(in the rows, 128 means zero)
The rows of D fall into 3 groups, and each row is roughly a mix of its group's hidden directions.
D (122 x 11):
[[122  84  93 125 165 142 140 108 146 138 121]
 [138 125 127  97 145 118 180  90 120 126 141]
 [110 128 123 103 126 138 167  79 104 142 127]
 [103 109 137  82 107 110 120 138 110 126  90]
 [104 129 133 100 124 139 155  79  99 147 122]
 [107 118 158 116 146 149 136  92 100 164 123]
 [134 139 137 181 125 139 131 155 169 140 136]
 [135  93  94 150 163 150 152 116 149 134 133]
 [129 130 125 147 173 154 155  87 127 122 147]
 [107 149 150 101 119  90 124 142  95 101 119]
 [122 148 111 149 123 104 126 181 152 103 118]
 [124 132 117 169 120 145  75 156 127 130 119]
 [146 125 122 160 137 118 102 171 147 100 152]
 [113 119 123 107  96 108 101 172 124 138  99]
 [108 155 132 128 127 131 175  86 113 144 141]
 [143 117 118  98 147 124 178  93 127 117 145]
 [133 132 151 118  97 169 123 156 147 160 111]
 [129 152 105 148 118 103 128 171 146  90 131]
 [132 116 125 142 144  99  88 168 142  98 128]
 [146 148 125 166 138 100 126 147 133  92 161]
 [128 125 119 103 146 101 138  79  95 110 143]
 [103 146 154 146 120  91 116 169 123 109 117]
 [136  98  91 145 162 139 160 105 141 124 141]
 [136 104  75 159 137 139 113 138 155 118 126]
 [119 139 141 156 101 131  77 160 128 136 114]
 [131 159 161 119  85 121 111 150 101 113 136]
 [144 128 143 138 106 177 123 156 151 159 118]
 [164 136 140 120  91 127 122  98 135 105 165]
 [ 99 116 109 117 154 140 125 160 125 152  84]
 [159 130 122 157 132 118  99 169 156 108 139]
 [121  92  91 126 155 134 167 105 143 135 120]
 [135 125 133 153 116 160 115 176 158 148 113]
 [ 95 118 114 123 159 125 126 162 103 137  89]
 [146 121 130 152 133 113  93 178 151 109 123]
 [146 115  97 141 132 159 115 146 176 147 116]
 [111 108 180 119 130 155 125 111 121 162 119]
 [111 129 133  98  86  95 116 155 119 132  99]
 [129  94  91 133 163 136 157 106 151 136 122]
 [129  99 100  87 143 133 135  84 125 139 116]
 [102 132 145 102 101  96 131 161 127 137  93]
 [155 110  86 132 117 133 111 146 154  91 140]
 [149 128 146 141  98 171 121 149 158 154 129]
 [153 127 132 150 156 157 149  90 123 120 161]
 [139  99  99 121 153 149 151  80 122 131 134]
 [132 158 161 116  90 119  96 158 114 120 130]
 [141 123 140 129 104 168 115 161 159 157 114]
 [163 127 132 148  94 141 126 104 154 118 167]
 [136 112 119  88 144 119 177  95 132 128 129]
 [119 124 115 159 119 142  76 163 136 127 111]
 [112 153 148 147 103 112  99 177 138 125 124]
 [142  91  98  91 136 142 137  88 117 126 125]
 [113 144 150 118  82  99 106 162 127 125 115]
 [107 137 133 159 107 137  75 156 126 125 113]
 [135 118 122  89 138 116 177  93 129 116 138]
 [123 109 140  90  90 104 130 158 137 129  99]
 [132 115  98 144 127 152 119 144 182 151 114]
 [ 98 132 130 128 152 128 128 171 140 155  88]
 [111 111 133  98 154 136 157  84 117 150 113]
 [113 125 152 108 141 131 145  92  96 168 116]
 [108 156 136 126 118 140 175  94 109 146 145]
 [130 150 162 141 102 136  97 174 135 138 118]
 [129 154 155 103 128 105 145  94  92 113 144]
 [121 122 108 113 167 111 148  78 108 129 135]
 [122 101 161 107 123 151 123  92 111 163 113]
 [100 121 135 123 158 131 128 167 101 147  91]
 [112 104 163 108 134 154 120  97 120 167 118]
 [131 123 109 127 159 109 145  76 106 115 149]
 [125 140 128 168 110 141  74 154 128 125 127]
 [ 95 132 134 128 163 133 139 159 116 157  90]
 [151 141  86 116 106  91 134 134 145  97 126]
 [125  96  92 135 169 124 155  99 143 129 122]
 [141 144  90 142 130 105 145 159 140  86 137]
 [ 99 141 135 108  96  95 110 155 118 140  97]
 [108 126 133 104  92  99 115 168 126 129  98]
 [145 143 105 154 138 147 140 116 183 146 133]
 [137 111  94 107 146 131 157  77 128 133 137]
 [154 103  96 138 163 156 126 117 156 151 128]
 [120 136 129 157 106 131  78 168 136 132 112]
 [117 125 130 110 160  99 142  94  83 117 135]
 [128 105 148 107 137 153 138  69 129 141 127]
 [107 140 136 110 114 139 171  88  99 145 125]
 [112 165 167 126 106 108  97 149 110 120 131]
 [128 149 161 114  84 119 105 161 111 120 117]
 [130 111 102 172 131 140 114 161 166 130 124]
 [ 95 120 142 122 159 124 135 153  86 144  99]
 [149 116 111 159 148 163 116 115 160 102 149]
 [166 122 125 150 128 146  90 164 152 120 140]
 [143 101  95 154 134 155 113 148 167 139 122]
 [152 128 120 152 132 107 102 173 157 104 136]
 [119 121 114 112 153  94 135  91  91 103 139]
 [124 129 126 157 106 140  72 161 133 127 120]
 [115 144 144 107 110 152 153  87 101 156 123]
 [161 138 127 132  98 123 126  93 146 103 167]
 [117 132 116 121 168  92 144  91 103 113 136]
 [118 130 131 111 121 149 162  78  94 138 133]
 [169 117 115 143 128 139  96 162 153 111 147]
 [127  93  99 102 148 149 143  85 121 135 132]
 [124 126 142 103 145 126 163  80 106 153 125]
 [133  83  97 100 149 145 131  92 119 126 129]
 [123 159 160 120  88 134 118 142  96 116 153]
 [121 138 126 168 115 138  79 163 126 132 117]
 [118 117  93 155 147 138 123 154 171 144 107]
 [134 135 137 159 101 154 115 178 152 132 118]
 [120 148 126 151 177 138 162 101 112 135 140]
 [138 110  81 150 148 153 136 104 156 142 131]
 [123 135 160 123 136 139 143  78  96 155 135]
 [133 121 169 131 133 156 137  85 101 150 143]
 [144 101 109 158 127 156 117 140 174 150 132]
 [ 91 114 117 112 162 124 130 148 104 146  90]
 [135 120 121  85 138 111 173  91 128 130 129]
 [138 123 125 147 105 167 116 165 164 148 116]
 [105 137 129 119 100 100 110 178 130 127 102]
 [137 136 124 148 170 147 161  91 119 121 153]
 [120 148 135  95 100  99 126 110  97  92 134]
 [134 124 126 170 151 109 108 160 136  93 149]
 [111 146 144 104 109 158 146  96 113 167 124]
 [126 150 142 105 110 110 131  96  82 104 144]
 [ 99 146 155 126  94 104 151 158 109 119 108]
 [142 121 138 126  91 162 109 162 159 147 118]
 [143 115 116 142 164 161 150  87 126 117 149]
 [144 133  93 117 118  98 153 162 132  91 138]
 [113 149 154  76 119 115 139 111  97 130 117]]
One row of each group comes first, with its name. Which group is each row after those in?
[162 139 130 161 128 123  97 166 152 112 140] -> C
[ 99 124 182 123 140 143 133 125 118 167 119] -> W
[114 136 135 127 154  89 145  99  89 106 143] -> Z

[100 128 133 137 157 129 127 176 122 148  91] -> Z
[135 123 135  94 143 118 181  94 124 127 143] -> W
[126  85  95 127 164 140 143 110 149 143 110] -> C
[124 130 145 127 110 117  98 181 149 134  99] -> C
[128 130 136 150  93 131  78 162 123 134 111] -> W
[133 161 157 108  91 125 104 130  96 116 147] -> C
[125 127 137  79 117 113 130  95  87 115 132] -> Z
[110 144 137 122  95  95 116 177 126 125 110] -> W
[141 124 108 129  99 112 107 170 161 100 119] -> W
[ 96 145 159 138 116 103 111 174 128 125 110] -> C
[142 134  90 146 124 117 133 163 140  81 139] -> W
